In the data rows, 128 means zero.
Each row has a hidden score. How much does it go up from the first row of each pair to the second? 15 means little or no change, 30 a big rise and 0 a big fall. The score is a weighted sum of the row's numbers plus the product of two more (or one squared), each taken from its middle value.
[130 100 130 120 109 123 151 100 145 132  94 145 107 156 118 127 134  87 156 143 102]
[122 164 146 134 161  49 104 114 156 127 119  73 185 142 118 126 148  93  69 167 141] -> 15
[130 101  98 183  85 189  89 111 146 104 127 154 134 154  71 133 142 108 137 145 142]
[ 96 120 134  68 102 133 144 144 127  89 168  73 176 138 118 109 137 163 150  78 118] -> 14
[156 104 137 126 109 109 175 168 112 171 152 117 125 114 121 134 119 166 117 149 178]
[140 102 106 152 144 138 110  96 182 142  83 150 104 164 150 114 129 101 176 144 122] -> 15
[138 108 151 146 147  82 155 158 113 178 146 125 127  83 142 123 119 155 126 155 149]
[109 181 132  96 137 123 118 107 126 151 146 130 159 172 145 169 117 121 125 141 125] -> 13
[125 164 177  88 146 121 154 121 123 134 131 148 147 125 176 134 112  89 124 158 115]
[128 161 123 127 157 135 118  62 122 124  82 118 102  90 206 180 109 129 143  72 109] -> 19
[128 187 128  98 136 105 116 125 118 160 141 124 134 155 159 151 133 134 124 145 133]
[144 150 123 136 167 117 148 101 122 177 104 146 109  71 150 163 105 125 144  81 117] -> 16
[119 132 204 120  91 151 198  94 113 134 164 172 104  97 142 145  87  61  73 192 170]
[ 80  88 110 131 149 137 123 142 140  63  90  52 160 134 115  91 128 134 174 103 146] -> 18
[152 145 119 147 170 107 153  87 140 173  86 134  95  79 168 183 106 135 140  79 136]
[176 129 148 136 136  89 159 166 139 159 145 130 114  98 119 106 116 178 119 146 158] -> 18
[ 77 111 139  91 105 133 116 137 128  91 138  77 165 127 118 103 123 137 170  93 131]
[134 138 104 138  84 181  85 106 136  88 136 136  96 135 105 122 170 131 152 123 148] -> 19
[ 93 125 150  75 114 134 132 132 123  98 124  83 174 128 110  91 134 145 151  94 128]
[101  76  94 121  91 115 130 132 102 123 160 158 131 125 130 151 163  84  73 176 194] -> 16
[114 106 118 168 131 145 111 102 156  96  81 140 115 154 135 120 112  91 161 153 115]
[201 133 168 127 140  82 208 159 113 157 177 162  67  95 103  97 123 159 109 141 136] -> 14
[159 108 131 135 101 129 161 169 105 154 151 142 123 125 124 119 121 182 125 144 169]
[176 133 160 131 140  85 193 155 120 147 178 154  88  96 101 103 123 165 109 135 135] -> 15
[187 127 150 139 133  85 193 149 100 146 159 141  98 111 118  85 108 171 114 141 152]
[106 108 127 171  18 199  97 120 124 108 192 166 100 174  32 163  89 100 116 146 131] -> 21
[180 110 168 130 136  64 218 176 111 170 181 148  70 101 103  88 113 171 110 134 149]
[116 135 132  46 101 142 138 143 101 113 164 107 164 137 113 131 143 149 113 112 134] -> 18
[148 137 123 146 163 140 128 101 122 141  94 133 126  76 157 146 129 138 142  95 105]
[121 123 105 125 161 155 104 112 160 130  95 134 155 146 147 134 156 113 149 121 121] -> 13
[152 116 134 128 109 142 142 148 124 150 133 142 137 133 138  97 138 151 117 129 144]
[ 66 112 118  87 122 137 145 123 135 113 140  79 165 129 115  82 148 157 164  79 110] -> 15
[120 118 126  91 114 147 147 126 129  85 142  89 171 120 131 106 137 160 142 103 117]
[145  95 137 142 107 157 144  89 158 134 105 137  88 175 131 144 107 103 169 139  99] -> 8
[163 105 128 137 121 116 152 162 116 160 147 144 119  97 114 118 131 164 120 150 166]
[ 82 122 149  74 105 142 142 167 118  98 152  79 154 150 113  97 135 166 147  73 122] -> 15
[122 124 157 162 169 147 161  48 109 141  94 170 117  67 169 150  91  87 118  66  84]
[138 122 133 131 114 135 146  91 148 110 110 121 101 154 134 137 113 111 163 131 137] -> 11
[143 156 105  96 144 138  99 117 151 141  69 125 105 169 167 167 150 136 142 120 116]
[115 137 129 129 161 134 128  88 128 131  82 126 160  94 145 152 123 130 144  89 116] -> 15
[ 98 161 118 129 161 145 100 121 134 145  75 117 112  97 161 142 160 105 147  89 109]
[139 129 118 140 141 132 100 126 157 104  83 133 136 123 120 104 158  98 133 143 125] -> 12
[132 100 114 184  67 175  97  95 152 105 149 152  95 161  54 143 119 106 141 147 134]
[137 157 128  92 136 130 111 113 118 134 138 138 153 151 151 139 134 131 131 144 115] -> 15
[102  98 100 114 141 147 122 133 152  95 105  72 156 142 119 108 118 158 163 104 125]
[117 113 127  84  98 127 151 139 110 114 164 113 154 129 119 130 144 135 102 123 119] -> 15
[155 111 129 135 101 124 162 166 129 168 153 136 111 126 120 127 106 180 119 149 172]
[117 162  90 120 154 157  99  99 124 146  91 136 121 105 165 143 132 127 144  98 115] -> 17
[103 155 110 126 174 144  94  94 107 162  69 143  92  98 167 146 146 100 135  76  94]
[141 169 195 132 115  56 130 124 177 149 167  84 165 161  97  91 134  99  83 168 163] -> 5
[177 111 159 145 145  82 179 173 100 165 159 151 108 123 122  87 127 165 123 134 174]
[116 146 151  88 147 138 151 121 112 126 127 145 160 131 171 136 103  97 114 141 128] -> 16
[115 112 125 160 134 109  98 120 130 149 129 136 110 105 136 130 158  56  85 179 156]
[148 166 108 101 144 119 109 111 140 144  72 136  97 190 178 162 130 142 159 119 104] -> 15
[ 84 112 136 125 147 155 109 175 132  95 108  62 153 145 120  94 109 136 169 111 123]
[132 135 137 121 111 126 156 157 108 146 135 145 140 115 145 108 123 162 117 138 162] -> 10
[128 115 113 152 150 145 106 111 158  84  77 160 128 130 146 113 128  97 156 139 125]
[ 46 103 118 115 121 132 127 145 144 101 135  67 169 112 118 107 143 155 174  72 143] -> 13
[208 124 165 133 124  97 180 173 111 143 176 155  72 104 106  97 126 166 119 136 149]
[123 165 206 125 160  80 126 109 169 125 141 137 172 128 148 119 122  66  86 179 116] -> 12
[ 97 102 124 116 138 153 138 144 148  69 106  89 147 109 106  87 108 141 177  98  97]
[142 137  94 115  77 196  74 108 153  86 145 108  99 148  88 147 165 137 165 129 164] -> 17
[ 77 110 105 141 149 142 109 150 145  88 116  80 158 113 123 101 111 141 162 106 121]
[ 63 102 134  85 109 130 133 155 136  91 148  59 179 129 104  79 137 141 154  68 148] -> 12
[162 114 120 133 113 130 165 175 133 164 136 122 121  98 124 130 138 179 133 138 162]
[130 124 138 111 108 142 162 161 121 149 143 157 137 114 134 120 106 161 107 151 154] -> 14
[158 137 122 105 108 212 122 121 130  97 150 114 135 147  97 137 152 140 136 156 130]
[ 80 102 123 123 138 145 108 162 139  97  97  72 139 110 142  97 154 124 169 104  99] -> 14
[126 132 116 134 143 134 124 127 154 107  98 122 159 106 170 133 135 130 141 125 144]
[103 126 133 127 126 153 109 114 127  90  96 142 105 139 162 146 123 105 140 126 144] -> 22
[131 142 166 104 139 110 155 140 139 124 141 156 153 139 135  96 125  88 113 139 122]
[142 101 139 144 115 107 163 176 114 161 142 123 130 125 131 127 124 169 121 147 157] -> 17
[111 100 118 127 125 138 126 139 141 101 106  56 173 122 119 115 137 135 173 110 135]
[157  52 106 203 119 111 102 111 166 128 121 169 142 125 113 181  92 111 108 168 156] -> 17
[142 124 118 139 160 117 143  72 120 149 101 123 102  83 156 153 118 142 141  90 100]
[139 125 123 136 113 142 111 102 144 141  94 161  93 169 131 128 142 107 166 120 108] -> 13
[136 131 109 135 169 144 127  85 131 144  83 130 136  80 165 148 129 120 131 101 117]
[114  59 113 255 114 108  80  83 170  92 112 210 110 140 109 190  57  88  85 203 165] -> 18
[166 108 132 146 131 108 164 157 130 168 148 140 113 100 137 107 118 168 129 150 146]
[151 129 134 138 140  57 160 184  96 234 182 132  97  81 141 143 127 172 107 173 153] -> 14
[128 100 131 129 155 125 131 141 160  73 112  89 138 110 102  97 132 132 174  96 120]
[105 117 121  94 112 137 126 130 116 115 158 122 153 120 115 107 150 121 116 106 145] -> 14
[ 86 114 142  66 105 134 140 149 127  96 142  65 171 125 101 111 133 158 158  88 125]
[136 136 124 136 159 129 130 104 126 125  87 127 129  90 168 151 126 118 146  90 115] -> 16
[115 110 159 112 147 130 137 135 152  73 140  81 125 120 100  66 126 148 169  94  94]
[137 131 123 148 183 140 150  87 128 154  90 141 131  82 145 168 121 123 151  70  90] -> 15
[159 130 109 122 111 130 145 154 112 158 135 138 132 105 134  99 145 154 124 132 148]
[128 111 105 126 145 140  98 118 126 115 113 131 133 128 163 125 127 126 151 124 141] -> 14
[164 142 149 100 154 130 147 137 124 125 120 156 143 117 145  94 142 131 104 108  89]
[124 107 132 148 170 123 154  71 126 156  89 131  98  63 158 142  95 121 150  78 105] -> 13
[130 191 196 136 129  40 101 130 209 150 162  81 176 175  70  93 161 104  83 167 140]
[115 158 175 111 149  95 132 110 183 115 121 129 157 131 154 101 138  72  94 152 114] -> 17
[138 127 114 161 154 128 138  39 133 169  85 140 117  85 136 167  89 137 154  80  96]
[131  51 111 255 102  92  77  95 183  79 106 195  85 154 121 187  38 118 113 175 166] -> 17
[ 89 104  99 148 156 136 120 138 131  84 111  73 158 119 123 116 131 142 174 112 128]
[162 120 133 125 138 105 157 158 119 171 153 140  81  83 117  92 127 165 112 137 152] -> 15
[141 121 185 137 112  85 141 148 106 170 191 117  92 117 127 108 118 109 117 153 117]
[183 112 160 121 141 115 190 156 107 147 158 162  89  96 117  78 131 143 113 134 139] -> 16
[ 90 119 103 128 138 146 103 141 128  84 108  72 157 120 111 104 125 139 168 117 125]
[127 132 116 126 125 110 145 182 123 166 166 142 120  99 130 104 132 163 135 131 164] -> 15
[110 161 141  89 132 123 139 104 119 134 121 161 157 147 165 139 131 109 124 144 103]
[123 199 138  77 164 120 124 106 131 148 139 145 137 149 143 169 128 132 142 147 125] -> 16
[174 243 170 104 172   4  65 160 170 145 102  39 156 218  76  88 137 114  35 125  37]
[151 122 120 127 118 114 163 162 122 172 152 138 122 112 117 102 116 161 112 136 180] -> 13
[156 113 130 123 119  94 159 167 118 166 159 144 124 119 126 100 133 170 118 148 180]
[146  91  96 190 113 129 100 111 145 111 123 158 134 142 121 139 112 109 130 150 134] -> 16
[133 125 124 132 163 130 143  80 129 132  96 137 117  76 151 165 123 144 149  83 108]
[169 179 117  75 140 109 121 156 109 123  87 118 122 208 183 132 124 180 121  76  82] -> 14
[122 152 145  82 152 117 143 124 109 133 143 139 151 146 179 139 127  92 100 145 111]
[114  73 112 255 113 109  73  82 190  79  95 188  79 177 145 186  35 111 142 164 171] -> 23
[ 80 125 141  77 108 155 138 137 145  95 159  62 165 128 121 100 124 154 162  94 123]
[144 129 117 147 125 145 108 110 150 126  92 159 116 139 134 109 142 119 161 120 106] -> 14
[114  95 136 129 156 127 132 128 156  74 131  68 134 107  99  62 142 145 181  89 110]
[140 111  78 174  89 168  92 112 152 123 132 147 146 143  67 153 133 133 120 153 164] -> 15
[148 109 131 123 137  98 185 172 108 174 148 128 128 119 127 130 116 171 111 141 167]
[105 193 107 120 175 153  93  97  76 191  60 125  64 109 178 157 187  85 122  65  64] -> 25
[124 113  94 124 126 123 129 129 106 142 136 137 140 115 120 156 175  80  71 186 165]
[157 111 142 126 124  86 177 143 106 165 149 137 102 111 121 122 120 172 116 140 143] -> 16
[159  70 122 233 135 120 115 110 188 115 112 165 125 136 117 174  66 112 133 148 138]
[114 168  87 113  62 165  83  99 124 134 187 148 146 185  58 178 138 136 123 146 119] -> 16
[129 124 123 136 125 152 112  98 162 144  92 148  98 165 138 111 117 117 167 130 114]
[130 154 142  93 158 150 168 118 108 135 127 146 130 113 156 108 116 100 128 146 124] -> 14
[160 223 152  67 157  73 140 187  79  94 103  94 196 221 161 118  60 220  59  76  51]
[ 94 111 114 165  26 178  82 117 113 100 180 162 114 181  37 150 108 100 116 146 106] -> 15
[110 107 110  75  81 125 158 104 104  89 182 123 187 129 111 141 154 145  96 118 156]
[125 149 124 123 111 141 112 119 133 136 130 134 134 136 122 134 133 144 128 139 122] -> 15
[147 117 194 109  99 133 204  97  88 135 172 180 117 100 154 159 121  72  70 178 138]
[142 121 118 134 161 110 158 109 117 159 118 134 151  70 160 190 135 131 101 128 154] -> 17
[121 155 175 117 164  88 143 115 144 118 136 128 169 125 145 110 123  81  97 164 115]
[135  93 109 135 121  91 105 126 133 132 152 124 138  94 107 154 163  68  64 203 175] -> 17
[130 105 108 148 163 132 132 105 144 119  94 119 141  88 130 144 141 120 154 101 112]
[145 113 105  91 116 142 134 129 104 128 144 115 155 119 111 152 154 118  93 171 141] -> 15
[111 119 139 118 109 136 143 140 105 138 132 143 148 120 145 106 147 129 137 133 157]
[113 107 120 174  13 196  92 102 120 102 201 160  97 163  19 175  97 112  98 154 121] -> 18
[115 161 108 123 166 134 126  96 115 119  82 117 104  83 170 167 132 120 148  74 113]
[123 116  98 121 149 137 130 130 150 158 131 138 140 130 135 120 165 130 147 124 122] -> 14
[151 154 167 201 153  32  74 107 218 119 151  81 175 160  65 115 121  83  92 169 108]
[134 120 127 124 123 105 150 170 107 161 155 148 126  94 123 111 131 164 134 144 169] -> 14
[147 156 181 112 116 137 147 117 133 130 142 151 162 119 115  83 134  90 110 145 126]
[ 93  96 114 114 140 139 111 145 159  92 117  87 159 125 124 110 127 145 171 104 137] -> 19
[118 152 161  91 144 129 143 123 133 145 123 135 168 148 163 122 138 111 114 150  96]
[ 98  96 130  86 121 130 122 141 136  99 142  61 153 135 105  99 127 173 152  87 132] -> 17
[120 222 124  56 134  68  78 238  62  91  71  16 164 222 153 105 146 160  73  65  61]
[145 150 131 137 165 125 140  88 124 127  83 129 111  90 165 194 107 137 154  78 115] -> 17
[148 113 115 155 164 116 152  81 138 151  95 129 116 104 151 170 118 131 143  86 113]
[ 84 117 102 136 152 154 104 140 143  86 113  79 143 119 120 110 130 127 177 109 142] -> 19
[107 101 164 153 129 148 159  88 108  92 111 193 126 101 176 129  94  63 118 124 102]
[213 229 218  65 229 114 204 141  65  18 154 164 114 168 145  74  73 195  55  28  13] -> 16
[113 162 138  94 145 152 145 113 114 125 123 150 152 130 178 107 130 104 120 140 110]
[123 178 110  86 101 138  94 102 130 154 158 123 142 159 114 159 141 140 119 161 129] -> 20
[120 203  86 106 197 163  78  87  80 182  51 131  49 113 169 171 203  67 131  61  78]
[127 162 115 139 170 135 121  91 128 134  75 126 104  84 182 172 111 135 142  69 118] -> 3
[127 113 125 146  69 177 105 101 121 107 174 145 130 167  46 160 117 108 123 138 126]
[125 111 115 150 148 134 123  89 173 137  71 164 113 159 134 105 117 111 180 137 106] -> 11
[150 143 115 136 178 121 133 103 136 157  93 124 131  98 138 145 127 126 153  83  92]
[157 172 124  57 143  99 150 177  63 114 150 105 207 149 169 155 105 181  18 120 119] -> 18
[130 112 103 139 118 130 131 144 141 137 142 140 105 121 106 113 148 150 139 140 149]
[114 134 109 132  58 184  95  97 103 130 187 134 119 186  58 164 137 130 107 154 131] -> 15
[122 140 132 139 119 145 124 104 131  93  87 145 109 140 148 135 124 111 148 146 139]
[185 121 163 135 152  97 178 160 110 153 183 143  78  97 111  97 130 164 132 144 133] -> 14
[116  97 132 114 153 141 144 137 140  72 137  79 151 118  95  72 129 144 174  96 136]
[127 129 117 139 169 118 144  91 111 148  95 152 109  72 154 172 126 127 150  85  96] -> 16
[133 111 138 139 144 111 120 115 144 116 146 102 106 110 124  67 149 133 161  82  95]
[125  49  73 204  92  89 103 101 135 144 145 175 159 121 133 221  75 119  76 191 176] -> 16
[112 160 112 114  93 164 100 125 136 134 157 138 106 169  93 161 121 127 112 141 107]
[127 131 110 146 169 144 129 100 134 117  87 146 122 126 147 128 137 107 155 113 111] -> 15
[157 120 137 118 119 139 151 136 125 139 157 148 143 112 142 114 119 149 126 129 166]
[112  99 120 144 144  81 135 157 130 151 140 137 126 102 173 133 113 153 129 137 128] -> 17
[111 127 136  46  93 136 144 154 113 133 167 110 158 123 110 108 157 143 116 101 126]
[132  76 127 189  19 174 121  98 123 103 191 167  97 159  42 181  99 106 102 157 118] -> 15
[ 93 101 152  84 108 124 132 141 132  98 152  85 177 131 106  93 139 157 157  68 141]
[148 108 133 129  98 100 156 171  98 156 152 126 116 112 135 127 107 188 117 153 179] -> 16
[146 163 146 114 174 109 163 140 112  52 140  85 121 122 115  51 136 164 133  49  66]
[131 188 151  82 142 130 147 105 122 153 154 158 145 148 175 155 126 121 121 161 151] -> 13
[123 130 126 152 177 124 120  86 134 133  91 130 130  89 152 161 122 128 142  83 115]
[126 129 108 144 149 137 116  96 131 122 109 142 120 117 149 159 132 141 146  99 102] -> 16
[137 132 156 154 140 145 162 102 110 124  99 184  99  90 146 134  86  84 116 105 108]
[127 115 150 135 113 136 142  85 159 126  96 172 125 172 141 124 112 115 161 117 118] -> 10
[105 189  73 102  75 170  81  99 125 129 171 125 153 191  76 182 152 141 121 150 132]
[170  98 159 136 142  96 180 165 120 155 164 150 103 107 117 106 136 163 115 136 149] -> 13
[144 101 124 142 156 115 135 148 129 141 125 127 132  92 137 106 116 139 136 127 149]
[138  93 203 131  73 133 203 108  83 128 172 196 116  92 141 164  77  76  49 199 171] -> 15
[134 106  84 209  88 179  79  99 165  71 132 156 113 148  74 148 125 107 140 152 140]
[120 164 145  85 159 114 141 106 123 150 136 142 165 148 176 142 129 126 129 146 106] -> 12
[134 109 143 120 110  90 167 153  93 155 149 154 128 126 132 134 119 175 115 148 164]
[142 199 121  63 152 138  72 170  96 125  75 122 122 193 154 101 173 130  93  95  59] -> 20
[132 123 127 130 137 156 101 107 134 120 116 143 102 138 164 124 130 102 145 138 128]
[109 131 121  54  94 154 148 132  98 125 187 116 163 135 116 122 150 141 103 116 136] -> 13
[ 94 156 105 113  57 174  85 113 114 115 187 141 139 164  67 189 135 133 123 138 120]
[106 140 142 166 152 127  58 134 146 103 105 123  72 122 139  94 147  43 114 149 120] -> 22
[122 152 122 126 150 135 111 105 122 118  85 105 120 109 181 155 127 129 130  95 145]
[ 99 108 127 131 139 135 137 149 138  68 111  81 137 109 112  77 102 136 177  88  88] -> 14
[120 202  89 108 167 156  69 127  49 204  57 114  39 115 158 137 214  66 135  82  62]
[ 96 124 129 106 143 148 106 152 130 102 116  65 147 127 127 107 125 121 161 102 104] -> 5
[ 77  95 117 134 157 138  91 144 149  95 121  51 173 118 129  86 145 139 172 109 134]
[156 123 118 127 105 136 144 145 133 141 122 142 155 119 136 105 120 148 125 136 165] -> 15
[161 125 150 135 152  79 177 159 104 168 180 155  96  82 116  88 130 140 107 126 144]
[147 236 143  89 186  81  73 128  94 163  65  75  77 134 169 129 154 115  79  57  26] -> 16
[125 120 133 128 154 138 140 127 151  79 126  82 138 111  99  84 136 129 171  82  90]
[118 102  49  89  84 158 114 154  64 155 167 124 175 112 105 180 184 141  62 169 164] -> 17
[183 227 164  82 196  24  92 172 148 142 108  30 158 205 104 105 133 148  58  99  45]
[143  93 192 145 100 140 187  87 122 109 158 198 119 111 128 150  74  79  91 188 156] -> 14
[134 133 114 135 130 165 109 119 153 102  93 152 108 145 154 125 113 115 154 140 127]
[ 78  91 115 136 118 142 110 134 150  94 105  62 159 116 138 110 109 141 172 102 122] -> 15
[116 100 137 190  63 155  90 114 135  88 162 161  93 182  88 142  94  78 121 143 122]
[154 121 125 131 116 144 151 154 128 153 143 136 124 115 132 104 122 165 136 140 157] -> 11
[106 148  77 116 112 204  67 142 118 106 125 116 110 126  81  99 192  86 137 132 135]
[158 148 128 138 186 130 131  71 130 154  87 138  98  88 147 152 130 128 154  73 102] -> 10
[114 154 130  91 141 135 128 123 120 140 131 145 129 143 158 131 128 115 126 153 113]
[129 164 115 113 168 135 124  73 126 119  71 143 105  93 178 185 126 126 156  92 146] -> 18
[118 182 149  96 173  48 129 161 123 117 129  79 206 146 147 124  91 131  27 141 122]
[134 118 126 155 172 124 154  83 131 159  99 135 105  69 147 172 132 129 155  80  93] -> 17
[106 117 144 169  15 171 108 125 109 117 187 173 105 170  52 168  80 104 108 158 110]
[ 68  90 103 117  92 123 124 157 137  92 133  59 168 124 115  91 138 154 175  77 139] -> 14
[142 104 128 140 154 133 129 101 131 156  93 133 125  76 142 151 126 131 142 105 116]
[120 137 115 104  70 181 106 108 120 124 168 151 130 179  61 164 130 118 123 137 122] -> 14
[139  78  93 191 128 139 117 105 131 126 123 151 112  89 112 163 142  82  82 202 179]
[152 151 120 130 112 116 129 101 148 147  95 157  77 180 126 144 152 122 171 121 127] -> 11
[144 163 115  65 161  56 139 195  74 111 131 121 216 153 159 167  93 160   5 131 128]
[104  94  82  94  89 123 147 122  83 122 166 139 146 101 132 166 157  77  32 196 209] -> 11
[135 121 144 114 115 114 164 147 109 167 131 144 140 130 136 111 128 152 108 135 145]
[122 115 114 157 133 160  87 112 127 117 114 148 113 103 145 132 160  80 120 160 149] -> 23
[120 149  87 137  99 160 106 118 133 119 138 129 146 150  98 133 134 114 121 145 113]
[133 170 146 101 160 128 142 135 125 141 129 138 172 136 169 126 116 115 113 147 129] -> 12
[169 119 158 130 129  88 190 165 109 182 173 157  84 105 106 104 136 158 116 139 148]
[119 184 116 120 179 127 118  91 117 132  81 132  69  92 205 177 116 122 136  69  98] -> 20
[154 178 130  83 120 132 127 146 120 126  86 127 120 207 166 155 132 180 120  93 103]
[ 85  89 106 133 143 130 103 137 152  70  91  54 149 121 127  99 115 129 186 101 129] -> 15
[112 169 126 125  88 151  95 124 124 149 174 155 142 163  98 152 129 136 128 148 104]
[165 128 127 138 128 105 173 173 110 165 164 140 108 113 122 133 115 177 116 140 171] -> 13
[144 144 117  90 130  71 125 154 111 132 153  97 186 146 137 135 142 112  57 146 121]
[ 79 110 134 131 148 139 112 149 148  75 102  72 130 112 123 101 142 150 174 106 121] -> 17
[150 158 104 128 159 151 120  83 141 119  76 131 119  90 177 150 142 136 145  96 106]
[ 97 172 114 107 161  28 100 112 120 141 152  66 206 120 130 143 151  65  21 190 148] -> 10
[ 84  97 114 125 131 141 108 144 151  98 120  74 166 116 133 104 138 140 183 109 139]
[155 112 124 123 124 136 156 134 131 152 139 136 124 118 108 131 129 156 122 139 151] -> 14
[ 75 120 121  78 105 141 145 146 139 103 148  99 161 141 109  94 142 144 151  76 109]
[148 143 128 123 108 138 105  88 150 146 106 146  63 178 130 135 131 121 169 129 111] -> 13
[132  97  78 158 106 170  83 123 141 101 121 148 140 138  80 128 131 128 143 143 116]
[118 100 122 192  12 197  91 114 113 105 186 152 101 179  18 162  77  97 104 159 130] -> 15
[154 194 185 172 143  22  88 119 228 173 167  77 140 148  41  99 166 112 100 182 136]
[104 109 133 189  31 198  91  96 120  90 199 174  76 177  17 139  93 103  98 154 120] -> 18
[124 105 144 151  59 159 125 109 127 126 168 151 101 159  75 143  96 104 114 145 103]
[125 123 103 142 149 136 104 103 148 119  98 163 144 117 147 127 137 122 163 130 120] -> 18
[175 101 130 130 128  99 167 163 129 167 153 139 111 110 121 116 108 171 119 132 159]
[153 102 142 142 142  67 161 164 129 164 165 127 103  78 141 103 116 141 117 136 118] -> 19
[111 182 105 128 179 132 107  75 104 140  70 144  88  82 199 185 126 113 161  71 121]
[144 114 122 140 136 150 129 104 146 146  95 169 111 187 135 124 152 122 168 126 102] -> 10
[121 153 187 102 155 113 142 108 133 109 121 146 175 126 171 123 134  78  94 152 133]
[156 127 114 167 166 141 140  73 135 153  94 137 119  79 150 174 123 143 151  76  86] -> 19
[179 194 136  54 142  91 140 190  85 112 104 111 199 175 179 138  83 213  45  81  83]
[140 107 103 180 156 149 121  98 172 110  84 162 108 160 129 108 128  94 172 142 114] -> 7
[115 110 124 129 153 145 123 134 143  89 120  93 141 115 112  79 118 139 171 100  91]
[131 102 121 142 155 147 107 105 148 108  79 153 109 121 138 116 135 118 165 121  99] -> 15
[134 126 107 173 129 130 110  99 160 122  86 155  90 139 158 139 111 103 167 116 123]
[170 136 121 132 164 129 136  92 138 145 112 154 109 105 126 143 144 126 146 108  94] -> 17
[122 117 115 161 179 106 143  84 138 150  84 132 117  63 135 158 115 136 149  62  81]
[ 65 112 128  82 100 123 137 144 120  87 151  66 188 122 104  71 127 167 160  71 132] -> 14
[133  93 140 152 143  94 150 165 121 168 146 120 133 100 144 133 107 145 112 150 129]
[156 119 132 136 122  95 161 150 126 188 147 134 133 112 119 131 122 179 126 142 176] -> 14
[119  95 141 123 144 144 133 141 136  72 107  69 134 119 122  95 131 137 176 107 113]
[106  79  92  85 100 133 149 116  90 122 185 145 149 108 121 157 167  94  57 184 179] -> 12
[154 114 139 111 110  98 158 165 119 168 155 126 128 116 147 136 136 164 120 145 136]
[ 85 102 109 102 129 134 128 145 161  76 114  49 168 119 125  97 130 154 168  81 141] -> 13
[127  91 206 166  79 141 177 104 102 117 165 220 125 108 133 139  76  54  87 173 136]
[146 122 122 128  95 159 175 148 121 148 130 160 120 127 143 120 127 144 120 148 159] -> 10
[135 116 129 123  95 129 158 159 111 173 143 142 112 131 114 123 127 170 124 135 167]
[127 132 128 140 171 137 136 145 139  98 108  88 137 127 118 106 128 143 174  94 107] -> 18
[123 114 126  47  89 117 151 130  78 111 174 103 188 106 128 161 156 130  85 153 154]
[178  98 161 133 133  91 181 166 107 165 150 148  89  86 115 111 126 175 125 129 155] -> 13
[139  99 136 155 154  52 168 184 117 200 179 126 100  90 137 130 115 176 126 162 138]
[163 117 114 148 121 118 163 163 113 169 145 141 126 111 138 138 131 155 130 133 142] -> 13
[138 116 136 119  98 106 171 156 122 159 153 127 127 110 117 136 110 177 123 145 171]
[129 119 115 163 141 130 103 103 162  84  78 136 115 140 170 123 108  97 159 144 134] -> 15
[138 123  80 105  87 165 110 127 128 117 182 120 137 126  78 146 182 119 110 176 149]
[139 101 112 161 117 141 130  76 177 117  84 154 101 162 146 141 102 116 182 144 115] -> 11
[195 206 190  48 181 118 189 173  58  49 135 160 139 189 157  84  65 226  54  56  60]
[117 143 138 111 135 118 139 114 124 126 107 154 177 144 178 130 129 116 134 132 112] -> 11
[108  97 129 192  13 185  83  88 107  97 197 162  79 190  12 170  70 105 114 176 117]
[125 129 123 154 136 129 117 102 171 117 108 156  93 167 134 115 144  99 158 142 119] -> 10
[189 136 165 137 143 100 188 144  97 172 158 151  92  99 105 103 128 158 124 134 123]
[123 124 115 137 152 139 116 125 155 127 104 124 139 104 145 131 133 109 132 142 123] -> 18
[146 159 161 119 131  80 103 131 174 160 151  70 126 154  89  84 174  83 103 133  61]
[137 135 172  99 151 129 172 106 126 106 120 162 142 114 170 117 115  88 121 157 133] -> 11
[119 154 119  99 116 147 110 127 128 137 151 144 152 171 145 164 124 133 120 146 123]
[154 128 111 134 123 148 103 135 139 115 134 115  91 119 127 139 140 140 151 138 131] -> 17
